Each row is where one point has got to under a steady rotation. How many steps took it there?
The counts run from 0 to 392.
[  9  14   8   5   4 -10  -6  -8  26  14 -11   2 -12  -5   8  16  16  -1
   9  14  -2   3   1   4   8  -6 -27   7  10 -33 -12   1 -16  -4  -2  14
 -13]  10
[ 14  -3   5  -1   4  -9  -1  -9  11   0  -4  -5  -4  -6  22   3  17   7
  14  19   2  -9  17   8  32 -11  -6   5   6 -37  -5   1  -3   1  -5 -19
  -5]  27
[ -8  -2   2   3  -1  13  20  -1  22 -17  -8 -23   1  -6   1  17 -17  -6
  -6   8  14  30  -4 -18  -7 -24  -6   8   3  -1  -9  15 -22   8   1  -6
   6]  100
[ 24  12   3 -15  -3 -13  16 -17  -7 -19 -16 -17  -4   7 -14   6  11   3
   0  14   5  15   5  -3 -14 -23 -13   8 -13   2  11  -2  -7  -3  -6 -18
  -2]  372
[-18  17   1  -6   9 -12 -10  10  -7   1  -2  -2   4   3  12  21  -8 -24
   2  36  10 -10 -10   2  -3 -10   8   7  22 -12 -12   8  -5   4  -1  10
  24]  308
[ -5  -4  15  -7  -3 -22   8 -26   8   7  -2 -16  -2   1   8  21  -3  22
  -9  17   5  10  -8   2  14  -3   5  10   3 -23 -16  -2  -8  19 -17 -22
   1]  151
[-14  15 -11 -13  -8 -10   9  -5  -2  -2  17  14  12 -30   5 -12   5 -33
  -1   6  -7  10   5   1  13 -19 -14   9 -12   5  -4   7  -7 -13  14  11
  -1]  329
[  0  11  -3 -18   7   6  10  16   6  -4   4  -1  -8 -19  13  -3  10  -7
   8   3  -8  -5  15  11  15 -11 -32  -4 -11  19  15   2 -27  -8  10   6
 -11]  229
[  5  31  12  -6   3 -14   4  -9  15  -4 -12 -10 -16   2   3  31  29   8
   0   7   0  -2  -9  14   8  -5 -17  18   8  -9  -5   2  10 -11 -10  -1
  -9]  384
[  2   9  -8   5  -4   6  25   7  27 -11   1   1   8 -13  -4  13   9 -19
  -7   7   2   8  10  -4  -2 -31   3  23   1  -1   3  17 -15  13   6   8
   2]  216
[ -7  17  -5 -17  19   6  13  14   1  -7  -8  11 -21 -22   4  11  -6  -4
   6  10  10  -3   4  -7  14 -27 -14  -8  -1  20   9   5 -11 -16   5 -12
  -5]  95
[  2  15   8   7  25  17  17   8  18  -4   0  10 -13   1  12  27  11 -19
   9   5   5 -10   3  12   0  -1 -21  10   8  10   3  18 -27  -4  -2   3
  -4]  334
[-12  -2   2  13 -13   0   3 -16  15  -5  10 -14  13  -8  14  -1  -4 -14
  -3  -9  -1  24 -11 -10   3 -14 -19  13  -9   0   3   7 -34  16   7  10
  21]  340
[-22   8 -15 -13  -2   0 -12  14   6   0   6 -11   2   0  30  15  -9 -19
   4   7  26 -11  -5   4  10 -10   5   9   5  10 -13  12  -5  -4 -15   1
  16]  192
[ -2  19  -7 -14 -12  -5  10 -17   4  -1   2  -8  -2   9  10   1  18 -31
   6   7  12  -4 -10  25  -8 -14  -2  26  -7  16  -2   3  18  -9  -8   1
  11]  57
[ 18 -11  -3  -9   5  -3  16 -17   1  -1 -18 -23 -11  14   2  10   1  11
   5  17   5   3   2  14   5  -8  -4  11  -1 -16  -4   3 -11  20 -18 -25
   7]  150
[ -2  -4 -16  -3  -2   9   8  -1   7  -4  -8 -17   2  17  23  15  -3 -10
 -12  -5   7 -13  -8  15  10 -11   9  22 -13  16  10   3  -5   2  -2  -9
  37]  66
[-34  12  16   8  -2 -13 -14  -7  13  -2   6  -5  11   7  10  21   9 -17
  -3  13  13  -7 -17  -7  21  -3  -5  19   2   0  -1  -5   5   5   7   7
  22]  68
[-18   3 -13 -24  13   2  13 -11  -1   9   8  -9 -15 -14   5  -3  -9   9
  -4   5  -6   4  17   2  25  -2 -33 -13 -11  15  -5  -7 -17  15  -1  10
 -19]  4
[-29  -6  -3  -6  -3   5  -2  11 -14   3   1 -13   2  -2  29 -12 -17 -18
  -5  12   2 -14 -14   6  -2 -13  -6   1 -15  10  12 -13 -10  18  -5  -4
  21]  189
[ -9   0 -16 -23  13  -5  14  15  -7 -12  -3   2   2 -15  -2   8  -9 -16
   5  19   3  -5  -4 -17  11  -9  -9  -1 -25  13  11   5 -17   1  16 -21
  19]  204
[-29   9  10 -15  23   2  10  19   0  -7   0 -11   7  -9   0  10  -8  12
 -10  12   2  -3   2 -13  21 -13 -11  -3   1 -12   7  20 -28   4  13   9
   5]  102
[ -4  -6  15   0  -4   7   3   4  15 -21   8  -6 -17 -14  11   8  -1  16
  10   5   8  -5  -3  -4  17   6 -30  -6   0   7   5  -5 -28   4  -6 -21
  -9]  352
[  5  14   3   6 -20 -20  10 -15  -2  -1 -19  -4 -16   3  -2 -19   4   6
   5  17  -1  -1 -13  12 -15 -16 -22  16   6 -27  -2 -15   0  12  -9  -6
   1]  148
[  3  21  -4   1  -3  -5  -4   1  20   4 -21   5 -15  18   8  24  22  -6
   9  17   7 -26  -3  21  -8  -5 -13  19   9 -10  -8  -4   7  12  -8   1
  14]  283
[ 11   3  -6  -4  19   4   0  -4  18   2 -20  -1 -13  20   2  35   8  -2
   2  10  11 -24   5  11   7   1 -12  18 -10  -8  -5  -4   6   4  -9 -15
   9]  284
[ -9   0  -4  -4  15 -12   7  -4  15  14  -3 -29   7   3  -4   8  -8   5
  -3  11   1  11   8  -7  16 -17 -16   0  -3 -31  -9  19 -17  21  16  10
   7]  1
[-19  -7  -8   3   3  13  10   3  14  -9  10 -15  -2  -2  17   0 -14  -8
  -8   7  23  -3  21  -4   6 -34   4  -2  10   9   1  18  -2   9  -9   0
  -4]  92
[  1  12  -7  -6  -1  -4  12 -24   7   8  -7 -23 -14  25   0  -1   5  14
 -16  -1  11  -9  10  12   4 -23 -17   4   8   5   2  -2  11  12 -10  10
 -11]  382
[  4   2 -11 -15  -7  -6  -4 -13  -4  -3   4 -28 -13  13  22   2   3  15
  -4   8  20  -8  18  15  28 -12 -10  -7  17  -1  -6   6 -13  13 -14  -9
 -13]  142
[ 12   7 -18 -10 -18 -17  -3 -19 -14 -14 -11  -6  -6  10   7  10   6  -5
  15  25   3   2   3  10 -14   0  -9  11   1  -4   1 -10 -20   9 -14  -8
  22]  32
[-15   5   1   0 -10  -9   8 -24  14  -8  -8 -17  -7  16   7   7  -8   1
  -2   9  12   1 -32   7   3   6   0  19  -3 -12 -12  -2   6  19 -22  -9
  20]  50
[-27  -7  -1  -7   8   3   0  10  -8  -4  -4 -12  -2  -6  12 -13 -29 -15
  -7   3  11  -7 -12 -13   7 -23 -21 -17 -23  14   6   5  -5   4   9 -17
   5]  88
[ -4   4  -7 -16  10  -1   9 -17   0  18   3  -2  -3 -17  -6 -10   2  -7
  -6  13 -23   4  28   6  15 -24 -27  -5  -9   8   2 -10  -4   8   7  17
 -17]  5
[ 17  -5  -5  -4  -6  -9  -4 -18   9 -10   1  -2 -11 -25   2   4   5   7
  14   8 -13   7  19  -1  13  -9 -28   3 -20   3   3 -19 -12   3  -5 -15
 -19]  129
[ -3  19 -11 -29 -14 -20   0   4   3   4 -13  -5  -6  -2  18  -1  17   1
   4  15 -15 -16  -5  21  14  -2 -16  15 -22   2  -3 -19  14  -5   1   1
  -5]  279
[ 16  -6   8  17  10   9  -6 -19  24 -12  -3 -16 -15  -1   0  27   3  -3
   8   5  14  11  10 -10  14 -17 -23   7   3   2   7  15 -30   5   2 -10
   0]  234
[ -2   5   9   5  -3   2  22  -8  12  13 -12 -10  -6 -18   2 -14   1   6
  -5  -3 -15  17  14   1   5 -36 -17   2 -18   3  15  -4 -27   6  16   8
  -3]  114
[ 12  11   1  -3  19   1  -4  -7 -15  -5   6  -5  -4 -14   8 -15   0 -23
   5  10  -3   2  10   9   4 -28 -28  -5 -10   9  24   5  -9 -13  14   5
  -4]  346
[-20  -8   2  13  -2   0  -2 -25   8   4   4 -16   7  17  10  18  -6 -10
 -12   1  18  -7  -3  -1  24 -17  13  16 -10   9   3  -2   4  13   4  -6
  23]  67
[ 19   5  -3  -6   2   7  -4 -16  -3  -5   6 -13 -14 -14  16 -10   3 -31
   7   5   9  24  -1   4  -9 -29 -27  -1  -4  13  11  -1 -14 -19  -4   0
  -4]  347
[-14  11  13 -22  -4 -17   1 -12   6  12  -1  -4   5  -6  10   0   6   0
  -9  10 -12  -4   0   8  29 -14  -6   8 -18 -11  -6 -13  23   0   1   4
 -14]  278
[ -9   2  -1  -7  -6 -10 -18 -15   4  -8  12 -14 -15   3   6  15  -2   4
  11   0  18   2  12   0  23   4 -34  -9  19   7  -5   5 -19   1  -6   3
  -8]  243
[ -2  -6  12   0  -1 -15   5 -17   8  -8  -4 -10  -9 -10  -2   0  -3  27
   0   8   4  10  12 -17  34 -12 -11   2  -2 -17  10  -6 -10   9   7 -21
 -12]  252
